(in the rows, 128 means zero)
Each row of M is roughly a mix of the hidden directions of one of 3 groups.
M, 115 rows:
[[149 139 135 113  97 111 125 153 145  86  82 118 175 126 167 110]
 [110 110 148 101 122 156 117 111 125 180 148 152  92 163 165 148]
 [ 88 129 142 139 155 129 107 104 148 163 139 158  70 136 114  94]
 [131 136  88 122 161 136 153 152  70 108 125 135 151 149 139 173]
 [149 120 136 107 112 139 124 123  56 144 160 112 141 179 123 127]
 [107 124 153 159 115 126 108 116 172 137 114 110 170 108  81  90]
 [132 129 136 140 166 121  96 154 149 119  90 147 179  95 120  90]
 [125 114 120 147 166 174 138 107 140 182 148 166 115 144  98 119]
 [ 95 131 135 140 157 127 112 105 135 159 151 158  66 134 105  93]
 [141 134 118 158 155 112 124 160 175  93  85 103 153  96 144 121]
 [113 121 163 139  86 121 109 103 186 147 139 112 103 112 114  92]
 [ 94 122 121 163 184 146 117 124 171 160 121 154  99 120 113 115]
 [157 106 131 141 146 182 142 118 171 168 103 144 165 143 130 131]
 [153 142 123 137 111  94 121 147 100  83 134 102 162 102  88  91]
 [134 119 168 129  97 116 101 104 180 145 128 124  97 103 118  81]
 [109 120 107 142 115 149 162 102 110 143 133  96  97 175 117 180]
 [119 113 125 133 119 150 143 105 148 160 138 116  56 163 152 155]
 [163 114 152 117 129 161 125 111  96 165 137 119 165 186 127 114]
 [ 83 140 123 122 130  97 109 126  98 124 163 144  60 120 115 114]
 [ 98 124 130 136 160 146 138 116 183 151  99 141 101 137 170 165]
 [ 88 107 116 156 108 153 135 119 164 161 140 103  77 150 130 154]
 [128 111 127 150 168 174 140  98 150 183 130 153 115 150 102 128]
 [176 113 144 125 129 163 126 121 113 154 118 130 190 159 110 100]
 [160 121 147 120 127 153 129 115  85 154 141 109 170 189 123 115]
 [141 133 108 164 158 126 143 136 185 104  88 130 143  84 109 121]
 [149 133  97 107 166 134 136 164  73 108 124 157 157 132 152 152]
 [149 130 123 117 107 124 132 129  51 123 168 105 139 160 102 120]
 [141 109 106 120 105 157 155 110  74 146 139 115 118 164 104 173]
 [114 108 147 109 135 162 120 109 149 183 130 156  95 156 168 148]
 [150 134  93 111 158 131 146 150  58 106 127 144 150 137 131 161]
 [140 131 108 123 171 133 118 167  97 110  99 154 192 120 135 130]
 [176 120 130 145 147 167 156 102 139 150 108 129 175 150  93 115]
 [148 132 136 116 153 114  93 165 139 115 125 167 155  80 142  84]
 [111 121 137 137 150 142 124 121 205 147  93 155 112 105 156 135]
 [110 137 127 150 140 116 127 135 203 111  94 142 132  78 130 116]
 [166 127 119 124 109 127 145 152 128  92  98  96 190 120 149 155]
 [127 128 170 126 102 107  96 116 186 132 119 128 112  99 133  78]
 [173 121 148 122 112 155 135 125 167 135  90 128 186 145 150 108]
 [120 140 161 127 115 101 112 116 188 127 142 129  83 105 152  90]
 [ 94 125 160 152  92 123 115 107 195 145 129 103 123 122 116 100]
 [154 139 117 115 171 117 114 164  98 102 115 162 178  99 131 111]
 [163 120 122 113 107 128 119 140  51 127 166 115 137 147 103 112]
 [163 138 107  98 157 121 128 162  73 103 141 165 151 110 144 132]
 [174 133 149 130 115 105 110 130  98 109 142  95 159 125  96  75]
 [ 98 121 129 170 141 144 120 130 155 141 102 111 191 127  84 116]
 [ 89 131 142 122 133 104 106 134 181 123 107 140  89  94 172 140]
 [ 82 139  99 153 172  98 117 147 120 107 132 128  86  95 111 142]
 [ 94 118 148 165 111 138 113 116 183 150 117 105 160 121  91 102]
 [141 125 100 126 178 143 120 173  96 119 110 160 179 120 137 135]
 [121 113 131 146 164 165 132  97 137 185 158 152 103 141  93 125]
 [116 138 131 150 152 113 109 148 141 108 109 131 195  94  95  96]
 [154 123 130 110 112 135 126 128  52 135 160 109 146 172 114 124]
 [ 96 127  98 130 145 119 126 139  83 131 179 144  83 106 101 151]
 [124 148 149 114  90  75 108 145 130  80 123  94 133 112 156 107]
 [145 136 132 129 150 107 103 150 117 103 112 146 182  82  99  90]
 [164 123 127 114 106 127 122 133  55 125 162 111 147 150  98 107]
 [166 138 130 147 123 105 124 137 124  93 124 104 169 101  84  80]
 [146 124 144 104 101 130 118 123  59 140 166 113 144 171 119 113]
 [175 122 158 111  98 151 134 114 155 139  99 127 178 154 149 103]
 [141 127 144 102 102 120 114 127  55 132 165 106 136 168 126 118]
 [100 122 136 141 161 141 112 105 145 171 147 163  74 132 107 100]
 [101 149 115 130 124  73 114 159 113  71 122 102 115  97 140 135]
 [152 137 104  93 138 126 149 144  75 112 149 149 101 142 169 162]
 [152 121 105 115 139 151 148 128  63 127 108 131 166 161 116 164]
 [104 153 128 124 113  68 115 146 108  72 123  92 115 109 140 131]
 [115 131 125 105  92 116 122 132  59 127 183 121 110 152 120 129]
 [182 112 157  99  87 159 138 104 131 152 121 128 162 157 140 120]
 [118 139 158 132 113  98 107 121 185 124 148 128  93  91 135  84]
 [136 132 103 160 158 124 144 138 182 102  86 133 132  80 114 132]
 [ 81 141 121 100 100 103 126 119  72 117 144 138  84 148 131 146]
 [ 81 142 125 126 130  88 107 129 103 117 160 132  62 114 118 118]
 [191 123 150 144 144 142 133 103 144 138 108 113 167 131  92  89]
 [163 148 134 106 152 101 118 145  94  93 120 154 176  97 121 100]
 [137 144 153 128 112  88 105 143 165  90  95 101 140 112 158  88]
 [144 120 155 102 106 159 140  80 105 171 139 147 135 176 116 123]
 [165 134 105  92 146 128 145 142  63 111 137 152 118 140 155 157]
 [150 152 123 104 156  96 117 163 104  89 141 162 146  88 149 108]
 [168 141 110  92 157 116 137 150  71 102 137 161 126 123 157 140]
 [115 112 133 143 160 159 124  99 143 184 154 156  85 137 100 118]
 [156 140 129 130 107  94 117 144  89  89 142 100 158 109  91  88]
 [ 91 134 140 132 144 115 109 102 126 152 151 148  55 136 110  99]
 [ 83 142 109 155 174 121 126 140 160 110  67 143 129 132 137 124]
 [ 64 153 105 132 152  93 125 132 100  96 101 138  94 135 126 138]
 [180 134 147 135 123 110 117 127 109 106 123  97 173 121  93  80]
 [155 118 142 111 115 152 131 113  71 156 154 119 153 184 118 122]
 [117 154 126 114 103  88 136 140 102  71  96  98 160 138 149 141]
 [165 121 120 135 133 151 145 147 147 117  94 118 205 122 139 147]
 [120 135 148 151 155 121 110 125 158 121  76 122 188 119 105  97]
 [120 135 103 161 157 126 150 130 191 109  94 137 117  84 118 140]
 [127 148  85 162 136 109 159 147 120  77 123 109 151 104  88 132]
 [140 107 160 113 133 172 122  97 153 188 123 153 130 161 147 124]
 [123 141 109 146 133  92 124 150 159  81 105 126 120  63 115 120]
 [ 80 139 146 102 103  84  93 145 127 108 133 127  99 107 170 134]
 [164 126 160 111  95 142 133 110 159 131  83 119 166 160 158 107]
 [157 126 125 116 109 136 134 126  56 130 159 112 157 166 100 119]
 [ 89 126 136 123 137 122 110 137 189 131  96 152 107  99 174 143]
 [175 118 163 119 106 152 134 102 164 147  92 119 161 157 146 107]
 [114 129 166 134  92 114 116  97 188 142 140 112  90 119 129  95]
 [130 113 109 137 152 177 154 109 108 174 161 155 129 150  94 149]
 [107 143 112 116 101  86 122 148  70  88 160 108 107 118 122 137]
 [117 121 140 119 121 129 121 101  96 162 191 136  75 131 100 126]
 [168 124 144 117 106 153 137 130 159 128  87 133 188 150 154 107]
 [149 122 136 152 145 143 123 130 197 135  97 144 157  96 116  91]
 [ 87 145 154 149 112  99 112 126 195 117 130 110 121 105 136  97]
 [112 134 130 102  93 114 121 132  55 123 172 114 125 161 129 134]
 [109 154 121 116 105  93 138 142 104  73  91 102 160 141 151 147]
 [156 140 114  89 133 122 152 129  79 111 141 143  96 152 173 161]
 [120 132 114 148 168 128 112 164 125 114 109 142 198 101 104 111]
 [177 114 159  99  81 156 140  99 123 154 134 122 153 163 137 124]
 [121 121 164 131  80 113 108 102 177 141 139 113  96 106 114  91]
 [108 118 106 127 137 148 147 109  82 157 170 140  93 144  98 168]
 [ 85 138 146 128 139 101 103 103 124 142 147 139  56 130 115 101]
 [104 126 145 108 111 121 125  85  89 153 158 127  70 154 112 142]
 [123 101  95 150 149 172 132 143  99 151 104 125 170 149  96 159]
 [176 123 165 106  92 142 131 104 150 136  95 119 162 158 150 103]]

Here is one row of each group, with its name. Which group are the others in?
[147 119 131 106 112 142 127 124  55 147 164 117 132 177 123 132]
<42>
[109 131 122 157 160 127 111 153 141 117  98 129 198 106  98 109]
<109>
[136 109 134 145 153 157 123 110 141 181 182 144  96 119  95 114]
<85>

[108 112 147 147  86 140 132  88 166 160 135  95  87 146 106 129]
<109>
[124 137 152 126 112  99 110 126 175 124 160 135  80  89 140  89]
<109>
[106 113 146 117 141 151 113 122 183 164 100 162 110 126 174 144]
<42>
[157 129  97 104 161 136 135 160  66 112 123 157 150 132 146 152]
<109>
[176 115 142 141 153 168 140 108 145 157 104 126 176 157 113 110]
<42>
[163 134 115 155 145 112 127 150 146  90  97 112 165  87  98  99]
<42>
[ 89 116 133 108 125 156 129 114 142 170 134 161  93 153 168 165]
<42>
[111 118 121 133 148 127 113 124 108 155 188 146  73 101  96 129]
<85>
[135 113 117 165 189 164 133 120 167 165 116 148 124 122 103 122]
<85>
[105 120 157 147  87 122 111 103 186 147 138 106 102 112 106  98]
<109>
[182 113 161  99  83 156 135 101 127 156 137 126 153 155 135 115]
<85>
